m =
[[ 1.74 -1.46 -2.36  0.88  0.52 -1.43  0.25 -0.33  3.42  1.57 -0.42 -1.80
   1.93 -2.51  0.47  1.81]
 [ 2.56 -0.45 -0.21 -2.93  1.58  2.00 -0.20  1.91 -3.24 -1.67  0.23  2.24
   1.71  0.18 -1.93 -2.40]
 [ 1.48 -0.84 -1.91  0.14  1.05  0.90 -0.61 -0.43  0.94  0.63 -0.73  1.61
   4.25 -1.22  0.73  0.66]
 [ 1.57 -1.42 -1.88  0.12  0.15  1.05 -1.22 -0.25  0.99  0.91 -0.15  1.53
   4.29 -0.68  1.29  0.87]
 [ 3.39 -2.41 -1.12 -1.73  1.37 -0.55  1.28  1.43 -0.50 -0.33  0.35 -2.55
  -1.15 -0.19 -4.33 -2.15]
 [ 1.96 -0.24  0.28 -1.79  0.76  1.33  0.36  2.65 -1.13  0.40  1.83 -1.21
   0.97 -2.88 -2.40 -0.96]
 [ 0.44  0.82 -1.18  1.10  0.39  0.85 -0.27  0.71  2.51  2.44  0.10 -0.69
   4.19 -4.64  1.38  2.61]
 [ 1.43 -0.99 -1.53  0.48  0.76 -0.44 -0.52 -0.58  2.44  1.92 -0.52 -0.26
   3.61 -2.11  0.25  1.33]
 [ 0.87 -1.44 -1.80  1.08  0.13  0.26 -0.98  0.39  2.21  1.86  0.57  0.00
   2.97 -2.73  0.47  1.54]]
The 1st entry in reading order: 1.74
The second largest entry -> 4.25
The 3rd smallest entry: -3.24
The entry just right of the smallest entry is 1.38
Give the entry just right of 1.29.
0.87
Give the fourth entry in reading order.
0.88
The third largest entry is 4.19
Give the maximum.
4.29
The third entry in reading order is -2.36
Give the entry just right of the largest entry.
-0.68

data =
array([[-0.7, -0.5,  0.2,  0.6,  2.1, -0.6, -1.6, -0.5, -0.7, -1.8, -0.6,
        -0.1,  0.7,  0.6],
       [-0.3, -0.4, -0.7,  0.6,  0.7, -0.3, -0.8, -0.9, -1.1, -2.4, -0.7,
        -0.1,  0.1,  0.4],
       [-0.5, -0.8, -0.9, -0.6,  0.1, -0.2, -0.7, -0.3, -1.3, -1.4, -1.1,
         0.1, -0.4, -0.3],
       [-1.4, -1.1, -0.7, -0.7,  0.0, -1.0, -1.4, -0.6, -0.9, -0.7, -0.5,
        -0.6,  0.2, -0.3],
       [-1.0, -0.4, -0.8, -0.3,  0.1, -0.7, -1.5, -0.7, -0.8, -1.0, -0.9,
        -0.1,  0.3, -0.1]])
The entry just right of the smallest entry is -0.7
The 4th entry in reading order -> 0.6
The entry just right of -0.2 is -0.7
The first entry in reading order: -0.7
Which number is the entry just right of -1.6?
Answer: -0.5
The entry just right of the largest entry is -0.6
Which number is the second smallest entry?
Answer: -1.8
Which number is the entry just left of the smallest entry?
Answer: -1.1
The fifth entry in reading order -> 2.1

[-2.00, 0.58, -3.11, -1.22, 5.58, 2.76, 4.25]
The entry just right of 2.76 is 4.25
Report the entry just right of the smallest entry.
-1.22
The entry just left of the smallest entry: 0.58

Questions about the array below.
1) The entry just right of the smallest entry?
2) The centre entry?
3) The entry just right of -14.98?
((9.88, -2.41, -9.43, -3.62, 11.25, 14.66, 10.29, -3.79, -14.32, -1.29, 4.10), (-14.99, -2.41, 4.10, 10.16, -2.88, -10.03, -4.18, 10.89, 14.80, 10.78, -1.79), (5.49, 15.70, 12.21, 3.90, -14.98, -5.09, 2.15, 9.26, 3.15, -8.53, -6.51))
1) -2.41
2) -10.03
3) -5.09

x = ((0.0, 0.3, 0.3, 0.3, 0.3, 0.3, 0.0, 0.3), (-0.6, 0.9, 0.8, 1.0, 0.9, 1.0, -0.6, 0.8), (1.9, -1.6, -1.6, -1.6, -1.7, -1.6, 1.9, -1.6), (0.2, 0.2, 0.2, 0.2, 0.2, 0.2, 0.2, 0.2), (0.2, 0.2, 0.2, 0.1, 0.2, 0.1, 0.2, 0.2))
Read off the entry just right of the smallest entry.
A: -1.6
The minimum: -1.7

Read these off the grid that follows. Indices start at 0.
1) Give the entry in the top-left corner.
2) Give the entry just right of -1.17.
3) Give the entry just left of the smallest entry.
4) Give the entry just right of 2.09.
5) Give the top entry of the column that holds the largest entry.
6) Give the entry just right of -1.20.
7) Give the entry just right of the smallest entry.
8) Give the entry in row 2 and column 0.
 0.58  -1.13   1.13  -0.90   0.12
-3.92  -1.20   5.28  -0.42   2.44
 0.50  -1.07   1.12  -0.85   0.14
 5.06  -1.76  -1.98  -1.90  -1.94
-0.30   0.99  -1.17   0.76  -0.21
 0.30   2.24  -3.54   1.61  -0.98
 2.09  -1.24  -0.07  -1.16  -0.61
 2.59  -0.67  -1.35  -0.80  -1.08
 4.94  -0.53  -3.67  -0.97  -2.33
 4.83  -2.28  -1.01  -2.25  -1.63
-1.76   1.34  -0.37   1.19   0.41
 0.43  -1.08   1.19  -0.85   0.18
-5.08   1.03   3.07   1.36   2.22
 1.61   3.14  -6.03   2.11  -1.97
1) 0.58
2) 0.76
3) 3.14
4) -1.24
5) 1.13
6) 5.28
7) 2.11
8) 0.50
